0: [156 108 151 125 134  99 136 116 162]
1: [152  93 174  89 200 112 172 142 255]
2: [133 155  91 133 109 146 177 140  48]
3: [171 183 126 136 137 121 113 150 223]
4: [108 159  95 116 136 154 116 126 133]
5: [119 139 117 136 122  91  58  80 142]
6: [134 108 101  77 118  97 124 137 139]
7: [145  83 160 159 116 111 134 103 158]
8: [151  90 144 120  70 158 188 120 144]
9: [133 163 115  81 157 107 111 165 158]
10: [ 55 148 109 173 129 129 158 135 127]
11: [115  70 106 142 148 152 142 101  81]
12: [129 149 121 135  91 147 143  99  45]
13: [121 127 123  76 139  93 118 140 164]
14: [128 120 100  87  91 165 152 136 113]
15: [157  52 162  46 225 122 174 112 131]
16: [114 152  77 125  82 121 131 143 164]
17: [145  81 126 120 160  84 116 137 170]
18: [ 93 216  78 125  75 155 188 140 187]
19: [120 185  45 104 110 127  85 208 128]
20: [174  66 146 127 115 127 128  85  53]
21: [114 142 153 158 164 111  49 148  66]
22: [138 138 151 165 148 122  89 106 106]
23: [132 158  97  94 145 137 140 193  77]

[139 142 153 136 122 140 134 117 144] -> 0 7 22 4 13
[120 127 124 118 133  71  87 129 101] -> 5 6 22 13 21
[ 50 112 113 157 191 132 171 107 115] -> 10 11 4 22 7
[173 114 133 128  82 123 157 125  59] -> 12 20 2 14 8
[ 93 136 129 146 117 156 125 129  71] -> 12 2 4 11 10
[108 153  79 132 108 149 149 130 176] -> 16 4 18 14 10
[ 85 127 128 115  76 152 111 113 119] -> 14 4 16 12 6
[157 132 170 103 137 174 104 116 164] -> 0 4 22 7 13
[111 117 128 164 139 109  78  76  57] -> 22 21 5 11 12
[136 118 130 133  95 146 131 144  96] -> 14 12 2 4 8
[105 110 135 130 120 167 199 148 172] -> 8 14 10 0 7
[151  80 188 109 227 108 144 148  94] -> 15 17 0 22 11
[125  46 184 119 208 115 181 106 122] -> 15 0 11 17 7
[152 162  72 150 130 106   0 131  62] -> 21 5 22 19 4
[169  40 181  92 245 119 150 121 109] -> 15 17 0 11 20
[ 98  94 140 132 122 119 146 108  94] -> 11 7 12 22 0
[148  74 187 158 135 126 100 112  41] -> 20 22 11 21 12
[136 146 121 127 112 133 121 118 119] -> 4 22 14 16 6
[113 140 134 110 119 121 137 121 152] -> 13 4 0 6 16
[146 125 125 114 147 140 160 147 168] -> 0 13 9 6 17
